Each named turn below is shown by a few rows before and after it. Which turns, in which order, take the first row of each later pair to the second? The first pair is answered.
legi (before => after):
-89; 39; -620; -312; -59; -261; -181; -106; -70; 246; 186; 35; -42; 2; 172; -196; -13; -218; 37; -76; 78; 165; -309; 22; 59; 66; 118; -235 => -162; 92; -397; -336; 74; -204; -154; -82; 3; 106; 166; -20; -140; -3; 159; -28; -222; -340; 134; -74; -236; 225; -227; -222; -8; 219; -257; 212
16; 101; 130; -11; 19; 7; -27; -16; -147; 4; -33; 104; -28; 78; -23; 1; 43; -12; 75; 12; -130; -26; 63; -49; -150; -113; 67; 3 => 69; 111; 109; 13; -13; -21; -29; -5; -173; 37; -6; 116; -22; 86; -25; -10; 70; 5; 51; 14; -81; -49; 61; -17; -146; -146; 106; -64
-143; 77; 100; -2; -71; 143; -171; -222; -74; -218; -327; 251; -149; 248; -36; -288; 334; 16; -95; -241; 7; -227; 308; 101; -204; 54; -302; -133 => -128; -35; -99; -95; -90; 61; -187; -269; -112; -120; -210; 240; -63; 225; 6; -390; 414; -22; -128; -259; 138; -70; 200; 200; -141; -36; -72; -354
-136; 170; 80; 231; -83; 170; -48; 21; -116; -111; -424; 170; -145; 63; -30; -122; 183; 274; -92; -13; -312; -69; -307; -258; -118; 124; -213; 416 => -73; 116; -39; 273; -192; 158; -57; 25; -159; -28; -441; 233; -79; 60; -57; -253; 398; 432; -178; -5; -65; -133; -359; -77; -101; 22; 89; 70
Gupib (before => after):
21; 142; 126; 298; 119; -78; 4; 80; -54; 25; -69; 155; -102; -126; -116; 49; 317; 100; -116; 330; 161; -43; -29; 126; 220; -134; 126; -330 => -48; 12; -28; -68; 337; -229; -70; 27; -10; 113; 229; -13; -109; -98; 63; 82; 14; -336; 72; 249; -104; 442; -129; -97; 185; -16; -69; -55
52; -212; 155; 332; 75; 111; 440; -362; 88; 31; -187; 44; -47; -109; -113; 395; -458; 287; 147; 310; -444; -444; 186; -144; 79; 278; -526; 414 => -181; -175; -558; -218; 24; -86; -252; -296; -208; 110; -94; 240; -35; 152; -49; 55; -435; 23; 136; -309; -199; -425; 236; -287; -249; 240; -798; 145
37; 24; 129; 146; 107; -203; 247; 8; 151; 150; -46; -17; 79; 55; 366; 184; -24; -2; -1; -168; 2; 78; -91; 159; -10; 56; 204; -366 => -8; 5; -19; 29; 143; -245; 127; 24; 119; 165; -18; -1; 107; 115; 382; 117; -63; -89; 35; -282; -10; 159; -97; 84; -65; 54; 138; -376
8; -81; -42; -264; 123; -25; -107; -125; 70; 218; 285; -122; 41; 42; -26; 52; -142; -254; 250; -184; -274; 343; -133; -150; -150; 105; -83; 173 => 52; 130; 1; 119; -203; 127; -206; -73; -34; 120; -139; 144; 33; 24; -221; -106; 278; 305; -43; -203; 152; -305; -18; 111; -177; -75; 146; -304
rus (before => after):
37; -65; -51; -61; 62; 190; 113; -142; -49; -133; -27; 86; 50; -67; -290; 182; -330; -8; 127; -165; -104; 72; 289; -3; 2; 295; 17; 211 => 111; -104; -12; 81; 0; 189; 230; -161; -55; -88; -44; 116; 122; -130; -297; 140; -170; 154; 47; -42; 74; 17; 241; 170; 118; 204; 320; -27
38; -20; 16; 126; -12; 6; 107; -41; 56; 86; -14; -23; -65; -78; 45; 74; -21; -61; 5; 139; 11; 45; -41; 82; 28; -27; 139; -40 => -1; 2; -1; 12; 40; -30; 31; -46; 56; 73; 20; -16; -96; -24; 69; 85; -135; -156; 45; 54; -76; 90; -28; -6; -35; 26; -29; 96
54; 85; 150; 122; -60; 123; -66; 44; 101; -33; -117; -12; 8; 39; -34; 31; 163; 259; -105; 124; -68; -158; 62; 19; 66; -44; 87; -16 => 36; -41; -162; -186; 69; -15; -148; 14; 64; 130; 140; -92; 76; 81; 99; -72; 31; -56; -23; 11; -59; 193; -69; -38; 63; -33; 169; -72
-24; -105; -250; -136; -43; -115; 14; 27; 48; 57; 113; 92; 29; -112; 135; -173; 115; -122; -16; -120; 207; 121; -52; -49; -96; -82; 45; -175 => -74; 59; -31; 11; -28; -1; 5; 93; 47; -120; -108; 149; -116; -77; 53; -45; 73; -7; 8; -160; 60; -154; 96; -192; -202; -3; -325; 112

Each pair is 2 to 3 turns apart.
53; -153; 98; -41; 129; -120; 28; 137; 137; -75; -40; 119; -191; 35; 69; 229; -142; -139; 40; -37; -153; 69; -15; -67; 65; 257; -367; 162 => 44; -133; -208; -109; -23; -184; -219; 170; -9; -32; -94; 256; -129; 81; 42; 1; 102; -48; -66; -241; 190; -97; -16; 64; -14; 102; -185; -260  Gupib then legi then rus
-158; -161; -101; 76; -206; 110; -199; 318; -10; -298; -36; -129; -305; -211; -68; 82; 14; -31; 168; -268; -218; -150; 184; 78; 225; 22; -37; 433 => -128; -313; -337; -107; -171; -16; -225; 271; -28; -124; 172; -184; -197; -232; 44; -34; 24; -188; 209; -290; -112; 128; 54; 147; 281; -32; 196; 250  legi then rus then legi
100; -30; 75; -94; 86; 50; -59; -143; 278; 28; -21; 175; -113; -66; -74; 78; -440; 52; 133; 107; -212; 32; 203; 28; -78; 99; -138; 118 => 78; -130; -182; -285; 63; -45; -151; -169; 201; 177; 104; 165; -41; -28; -15; -81; -396; -47; 126; 22; -75; 172; 139; 113; -59; 53; 55; -95  rus then Gupib
97; -191; -202; -182; -1; -142; 71; -112; 57; 188; 328; -81; 114; -85; 154; -57; -30; -149; 82; 97; 49; 419; -126; 124; 79; 14; 223; -116 => 181; 3; 239; 299; -146; 73; 259; -51; 111; -13; -54; 21; 46; -174; -32; 88; 149; 299; -72; 322; 80; -96; 11; 199; 127; -17; 215; -93  legi then rus then legi
-81; -8; -135; 145; 225; -3; 288; -63; 205; -180; 42; -228; 11; -33; -82; 64; 55; 69; 89; 18; -33; -45; -284; 371; 180; 111; 221; -42 => -212; 153; -163; 125; 192; 39; 23; 30; 135; -338; -119; -143; -109; 76; -172; 94; -12; 70; 99; -217; -114; -303; -134; 154; -31; 151; -215; 136  Gupib then rus
195; -44; -183; -161; -173; 27; -78; 41; -32; 61; 96; 28; 222; -38; 260; -142; 4; 16; 98; -8; 229; 142; -86; -35; 117; -43; 273; -448 => 154; -48; -9; -261; 3; 31; -21; 46; 64; 4; 160; -89; 144; -50; 288; 36; -288; -207; 237; 0; -112; 329; -65; -259; 57; 104; -82; 18  Gupib then Gupib then legi
212; 11; 251; 181; 20; 36; 45; -155; -35; 1; 49; 45; 58; -147; 44; 131; 203; 94; 72; 103; -279; -54; -93; 249; 50; -80; 309; 22 => 113; 52; 247; 34; 128; 31; -80; -103; -43; -70; 58; 12; -12; -87; 50; 197; 28; -75; 167; -38; -447; -2; -23; 22; -104; 21; -51; 316  rus then legi
29; 85; 229; -167; -65; -43; 105; 62; -138; -10; -84; -3; -8; 71; 117; 227; 180; 396; -15; -76; 72; -190; -77; 83; -394; -112; -67; 173 => 77; 15; 155; -170; -103; -95; 162; 14; -164; 75; -25; -7; 38; 21; 160; 205; 231; 382; -44; -39; 184; -76; -149; 190; -325; -154; 149; -16  rus then rus then rus
90; 6; 243; 54; -7; 105; 186; 172; -84; -282; 88; -2; -141; 123; 81; 139; 8; 57; 112; -81; -143; -143; 13; -128; 59; 6; -232; 59 => 75; 1; -42; -39; -139; 31; -6; 192; -213; -208; 124; 83; -85; 154; 96; -38; 165; 83; 45; -233; 108; -180; -4; -12; 32; -97; -65; -267  Gupib then legi then legi
